In the rows, zero is written as 128.
One turn sends every row of this set to another row. A few are shown first. Where does it send the rows asked after them?
sor: [120 139  90 128 145 107 107 144 126 136 138 156 143 137  79 110 117 103
 147 105 109 100 126]
duzez: [116 137 147 141 131  98 129 112 118 179 131 129 153 149 104 135 126 154
 138 128 121 109 142]
Fom: [131  95 129 134 118 117 109 118 164 142 121 145 178 153 130 127 100 131
 129  81 132  97 109]
Sisu: [129 106 101 185 141 135 108 110 157 161 108 128 143 145  86 131 142 127
 133  97 112 133 103]
Vupun: [143 166 117 134 147 110 109 146 122 150  96 108 130 117 123 114 127 136
 144 105 152  85 103]
gedis: [164 145 135 175  87 141 125 120 141 155 122 122 155 128  90 125 108 101
 112  98 129  91  93]
doz: [162  95 128 159 127 125 115 134 130 155 100 106 173 124 154 121 126 146
 140 128 130 134 116]
dite: [ 86 119 121 145 134 140 143 131 123 142 112 118 143 144  79 146 133 116
 145 128 146 117  99]
Dogef: [123 129 138 186 134 102 132 109 122 142 121 132 162 116 115 143 113 154
 122 152 142 117 135]
suvur: [142 122  79 153 119 132  95 128 138 173 135  99 173 143 122 102 148 143
 137 129 156 121 112]
Beg: [145 147 148 150  88 135 115 114 162 141 136 142 146 120  89 136 145 128
  98 120 166 101 112]
dafi: [167 142 111 147 137 121 116 131 152 153  96 112 175 142 109  98 109 167
 117 124 159 124  96]
lino: [133 107 126 161 121 145 145 126 131 162  94  92 159 121 127 151 126 136
 141 130 146 128  96]
dez: [129 105  91 151 104 146 106 124 128 116 153 124 147 110 108 143 148  92
 147 120 132 120 118]
fano: [149 126 113 147 142 150 127 117 154 133 129 166 161 124 105  70 114 138
 123  99 118 111 122]
nutus: [147 133 119 147 103  94 140 134 147 128 124 145 151 115 102 129 130  80
 124 114 150 120 155]
fovip: [151 140 119 112 100  98 133 127 114 140 126 156 184 131 102 145 114 111
 111 144 143 104 119]
sorup: [134 112 107 188 141 131 107 109 162 156 110 133 135 141  93 110 137 132
 132 100 103 136 107]
let: [166 142 127 134 132 127 113 148 168 129  85 152 152 126 100 107  98 144
 119 113 150 111  91]
fasi: [133 134 133 142  90 116 157 126 108 149 126 140 131 117 121 132 106  86
 143 127 137 111 105]
zoge: [150 142  92 161 146 125  90 141 151 124 126 137 158 123  92 113 154 140
 106 137 144 127 148]
dip: [152 142  97 155 150 118  98 148 154 120 121 144 162 116  95 121 151 126
 113 133 146 119 159]
gadut: [153 109  93 123 122 136 131 123 127 113 141 136 166 149 143 137  93 141
 124 111 143  94 116]
pok: [136  99  89 157 104 150 102 122 118 135 160 119 157 116 105 140 152 102
 144 121 136 120 116]
Taka: [134 134 139 142 102 142 132 124  96 167 129 120 127 117  97 128 111 125
 152 131 131 123  84]
komum: [108 140  90 120 140 108 110 135 128 132 134 145 139 143  73 122 113  99
 143 107 115 104 115]
Mumo: [141 135 140 126 126 149  94 146 131 136 135  97 136 115 130 107 124 133
 154 117 159 101 129]
tib: [165 152 123 127 119 116 136 137 114 129 127 171 179 129 109  93 102 128
 116 124 145  97 118]

Vupun moves to Dogef
sor moves to zoge
Where do these go?
Fom moves to Mumo
doz moves to Taka
nutus moves to fano
fasi moves to tib
dip moves to sorup

One turn sends every row of this set to another row. A few are shown first. Where does it send the rows asked after them?
dubes: [154 139  97 154 137  95  93 157 148 185 114 103 111 161 160 142 124 148
 150 166 144 141 126 134 104 147 115 120 129 151  99 148  94 128 169 107
 116  94 139 158 126 140 133 123 193 115 148 163 125 136 129 128 128 115
 162 136 172 166 126]
ruzur: [118 167  87 145 142 136 165 150 173 152 126  95 140 114 166  99 119 140
 147 133 127 121 134 168 110 126 155 121 106 123  53 134 129 118 180 118
 107 165  99 134 125  87 161 146 173 125 123 155 125 132 153 122 127 141
 124 172 148 118 131]
nane: [141 147  89 174 134  86 101 147 152 183 143 103 132 150 146 141 127 130
 147 145 128 147 137 121 120 142 121 129 136 149 112 131  90 135 153 116
 124  86 131 156 105 132 133 127 189 118 143 132 117 126 118 134 120 116
 166 143 159 157 123]
mevi: [141 159 100 141 147 130 116 135 149 141 150  99 160 133 160 103 157 154
 171 148 111 128 153 149 109 147 148 108 120 126 100 118 116 151 172 118
 103 152  97 128 140 117 175 137 163  90 145 160 137 118 142 136  98 150
 122 148 132 117 169]
Sazor: [147 197 158 138 123 142 120 105 119 154 109 123 102 145 183 144 108 151
 100 146 175 121 120 114 103 120 152 122 153 144 101 108 145 122 104 156
 125 121 114 144 168 150 120 127 173 150 105 164 132 144 124 137 156 145
 152 167 152 144 116]
fup: [138 189 137 165 101 140 116 128 126 158 124 122 116 126 188 152 117 141
 101 129 166 124 118 113 106  98 156 123 151 144  94 112 136 120 112 151
 120 106 119 140 163 145 116 144 165 149  90 139 133 129 126 161 143 140
 158 175 143 139 122]
feg: [132 166 113 132 160 138 133 122 152 151 142 112 150 139 144  98 146 156
 163 157 120 125 155 151 123 151 155 119 122 130  93 114 109 156 164 125
  90 150  98 120 125 112 180 126 160  92 143 170 131 132 134 128 102 142
 117 143 128 110 164]
larit: [148 152 104 153 147  92 135 153 149 199 129 105 142 137 147 134  99 136
 137 144 132 141 146 127 107 147 122 144 145 151 110 114 115 141 149 127
 131  96 143 154 100 130 146 120 196 120 155 147 107 139 110 134 126 134
 166 133 160 150 100]
popo: [155 143 114 141 150  95 106 150 149 185 114 100 118 153 147 132 110 139
 141 177 138 143 135 138 104 170 121 131 143 153 105 121 116 147 153 122
 106 102 134 143 114 143 140 114 189 106 163 166 117 156 118 117 130 137
 176 133 174 155 117]
bam: [143 184 106 160  98 116  97 148 130 135 112 124  93 129 195 157 117 142
 105 160 164 121 143 150 118 119 151 116 152 130 101 114 121 124 133 131
 133 127 109 112 164 164 128 169 170 141  74 150 134 146 112 174 151 142
 155 154 162 153 132]
tiv: [132 184 118 148 110 136 113 129 133 141  95 115  78 127 169 144 112 133
  90 172 174 113 146 139 114 139 165 136 141 144  79 108 113 132 121 140
 129 129 123 129 147 157 132 158 170 130  80 170 132 169 106 157 160 136
 154 154 147 131 111]
Matis: [136 150  99 125 148 146 140 143 154 170 125  98 148 127 163 109 137 170
 167 139 140 114 147 159  95 130 151 115 115 117  77 119 117 140 187 106
  98 152 114 132 131 122 173 138 174 109 148 181 131 116 141 146 107 143
 109 136 130 115 147]
lon: [147 194 149 152 114 125 117 113 118 151 125 128 118 131 178 150 109 140
 101 126 158 124 128 107 104 112 151 119 166 136 108  99 157 129 102 151
 133 120 114 141 164 147 121 133 166 146 103 142 124 131 116 151 151 152
 160 170 150 146 119]
Doma: [139 198 136 148 101 142 100 109 123 148 113 124  93 139 184 148 127 143
 106 145 175 119 113 105 108 115 158 115 148 142  89 113 133 122 110 141
 109 105 111 146 164 149 111 130 164 141  93 155 129 139 129 143 150 132
 153 174 149 142 131]
rek: [142 160 103 124 160 131 151 130 143 166 138 109 162 134 161  98 140 173
 166 131 132 126 158 153 106 125 153 111 118 118  91 118 117 140 177 114
 117 161 113 142 129 115 182 131 182 114 139 179 130 108 137 142 105 140
 100 134 132 128 149]
lemu: [146 168 105 125 157 117 165 137 161 141 133 111 144 136 175  95 120 157
 149 149 135 135 146 184 116 129 152 103 109 115  70 134 140 117 168 121
 119 174  91 139 141  95 175 138 190 133 128 162 124 128 159 107 130 145
 122 162 167 142 151]
Fem: [123 181 103 143 145 117 143 122 166 140 130 113 122 142 147 101 134 137
 158 147 121 118 136 164 131 146 162 118 115 117  71 131 124 122 164 117
 104 162  80 128 125  86 169 119 170 111 122 145 121 131 155  97 128 141
 122 176 152 137 165]
Nud: [126 171  94 137 138 108 138 141 165 128 142  99 148 109 161  95 132 125
 152 146 115 140 149 170 125 151 154 107 111 115  74 113 152 130 159 125
 104 176  88 121 135  98 160 136 171 110 130 144 123 124 148 119 125 169
 136 166 158 134 151]
Zuzur: [125 192 131 160 132 130 130 100 132 143 114 115  97 134 162 152  95 134
  88 153 166 111 149 131 112 140 157 149 151 141 109 103 114 125 111 144
 158 141 104 146 142 148 135 148 184 138  82 152 126 156  96 147 167 121
 136 149 137 142 121]
fil: [138 196 124 171 115 108 110 119 131 138 131 122 109 139 181 163  97 142
 108 144 153 124 147 139 124 115 147 131 164 131 127 110 123 115 118 134
 162 144  97 132 153 149 134 159 180 144  78 138 133 136 105 158 155 125
 139 146 152 168 141]

Sazor moves to Doma
nane moves to larit
ruzur moves to Nud
Where do these go?
feg moves to Matis
tiv moves to bam

One turn sends every row of this set to another row. A few are shown first. Where does it send the rows asked after them?
kom: [135 119 102 120 124 124  93 135 156 145 110 154 107]
nosit: [154 115 129 128 132 141 119 181 122  82 124 126 111]
vefon: [106 153 118 123 109 145 101 133 112 126 139 136 118]
Lekav: [116 125 119 146  99 109 126 100 155 106 112 122 127]
zug: [108 109 145 121 138 120 127 129 129 156 130 115 133]
tusit: [149 121 128  82 105 117 134 120 130 116 110 137 136]
doso: [148 140 126 153 133 160 115 142 147  98 137 157 110]
tekiv: [111 123 109 144 106 106 123 104 158 105 117 114 129]
Vur: [138  81 127 157 147 154 120 129 156 101 118 144 118]
Tuf: [ 97 111 148 117 135 123 127 134 134 157 126 120 131]
Guvaz: [109 132 108 144 104 117 122 109 155  99 121 114 127]
gid: [138  83 129 154 136 153 115 127 158 123 110 156 114]
mipi: [140  91 143 145 123 132 131 151  95 117 104  99 128]
bibal: [162 131 121 166 139 157 124 151 144 102 131 137 118]
dupu: [126  82 118 144 132 156 138 141 137 100  97 111 150]
Mik: [107 154 117 126 112 148 107 134 105 118 137 139 125]
Meti: [140 118 100 114 120 124  98 129 165 142 110 150 106]
Lova: [121  94 117 152 143 160 114 125 168 118 109 152 122]
luva: [110 104 142 113 135 121 124 128 131 161 123 112 128]
gisev: [147 117 125  79 114 118 131 119 125 104 118 135 136]
Bidib: [121  79 117 149 125 137 136 125 134 110  84 111 147]
Nure: [162 133 135 114 129 133 124 173 119  95 124 130 119]
vifi: [106 123 113 144 105 115 121  99 154 108 120 112 125]
mim: [159 115 135 112 122 136 113 168 124  84 123 137 105]
Tusu: [113 107 139 126 144 122 120 130 133 165 127 120 127]
fanu: [142 115 106 108 125 123  92 137 153 139 110 156 108]
Zemo: [127  87 120 156 136 164 114 131 157 114 120 153 111]
Sasek: [145 121 124  83 107 116 132 117 122 105 119 127 129]
sosak: [158 114 138 110 128 139 123 175 122  96 128 120 107]
fak: [122  77 112 142 119 147 134 135 147 107  87 109 139]
nes: [147  91 139 139 133 139 123 155  92 111 102 119 130]
megu: [130  96 144 128 131 122 132 161  96 110 103 105 131]
Sopi: [148 142 121 161 125 167 125 151 149 102 133 139 121]
popuz: [158 138 123 151 123 166 127 146 141  99 138 145 116]
Bigev: [133 124 110 110 120 126 102 141 164 149 108 151 113]
Doni: [105 153 119 127 116 149 113 133 104 125 139 129 128]
Nomuz: [141 100 143 138 126 138 130 158  93 128 105 107 130]
rivo: [143 114 120  83 110 115 133 114 134  96 117 130 136]
fupif: [116  81 120 139 117 146 137 134 143  93  92 108 143]
kat: [101 150 127 127 103 141 110 130 110 117 134 139 115]

vefon moves to luva
Lova moves to Nure
rivo moves to Guvaz
Where do these go?
nes moves to Vur
mipi moves to Zemo
tekiv moves to Mik
Tuf moves to Bigev
Sopi moves to Nomuz

One turn sends every row of this set to another row. A few are shown first. Where does it send the rows asked after them?
Bep: [135 107 106 146 127 141 111 104 153 153 142 132 134 134 114 130 112 123
 130 143 104 142 121]
zopil: [139 136 155 105 140 156 141 134 111 105 149 132 103 103 147 100 153 134
  93 152 114 135 162]
rafe: [144  73  86  79 119 148 119 108 111 119 116 125 143 116 130 128 141 154
 117 132  93 162 147]
pizot: [163 154 140 146  94 140 133 139 142 132 132 129  95 111 137 118 154 126
 122 154 130 142 136]
Poral: [157 158 137 107 109 147 120 117 118 125 120 133 116  79 127  88 140 152
 111 161 118 139 145]
puro: [136 112 104 119 102 115 145 141 143 117 138 119 180 132  93 147 125 129
 135 111 123 146 147]
mafu: [152 145 136 110 118 160 139 132 120 106 140 136  88 112 148 102 168 135
  92 153 107 139 158]
tumo: [145 100 141  90 123 105 134 111 115  87 158 145 160 119  95 118 129 153
 131 136  98 129 120]
lut: [139  67 101  78 133 133 120 121 116 107 123 127 145 108 120 129 133 141
 117 112  88 157 141]
Zefo: [139 147 152 111 124 145 118 119 110 121 116 126 128  69 133 100 134 150
 112 151 129 149 151]
kigig: [137 125 137 132 111 154 121 140 125 130 104 110 105  88 149 131 140 126
 112 133 137 168 158]
fev: [151 112 124  80 118 115 130 102 109 106 162 142 160 125 105 105 138 170
 132 146  95 131 124]
nuza: [151  97 102 139 113 129 120 109 144 163 136 131 138 129 116 131 128 137
 144 144 110 146 112]
Peva: [139  79 128 116 122 125 155 134 126  96 172 134 133 155 109 155 143 116
 113 138  97 134 143]
bol: [154 169 137 107  89 130 144 144 129  91 132 129 113 113 130 110 162 141
 115 128 130 147 167]
Feva: [142 161 157 107 111 131 149 153 123  89 142 126 119 108 137 115 159 136
 112 120 139 146 166]
Zis: [144  82 108 130 129 132 123 120 144 155 144 133 146 115 114 125 120 123
 135 127  94 138 111]
rame: [149 120  98 113  85 113 140 135 141 116 141 119 167 148 108 150 146 141
 143 114 133 158 148]
Sov: [150 137 115 118  99 161 123 134 130 124  98 119 102  93 146 122 152 131
 102 141 123 168 166]
Luku: [130 130 110 118  93 112 129 124 141  97 130 122 163 144  97 153 126 130
 137 110 131 157 153]
zavi: [133  94 123 116 128 131 143 115 136  84 168 135 114 167 125 146 145 116
 110 128  97 137 143]
senu: [123  88  88  89 138 151 109 103 119 108 118 126 135 122 121 125 129 137
 112 109  92 163 156]
vodab: [145 151 160 148 108 129 136 149 140 129 135 123 104 107 141 121 143 118
 126 139 142 146 140]
nava: [148  90 117 105 115 129 157 130 129 103 178 139 129 168 124 141 167 132
 113 143 101 132 141]
podo: [137 129 131  91 134 112 117  93 116  91 160 146 150 130 104  99 123 153
 131 131  95 132 123]

Luku moves to podo
bol moves to Poral
Where do these go?
fev moves to nuza
zopil moves to kigig
Peva moves to lut

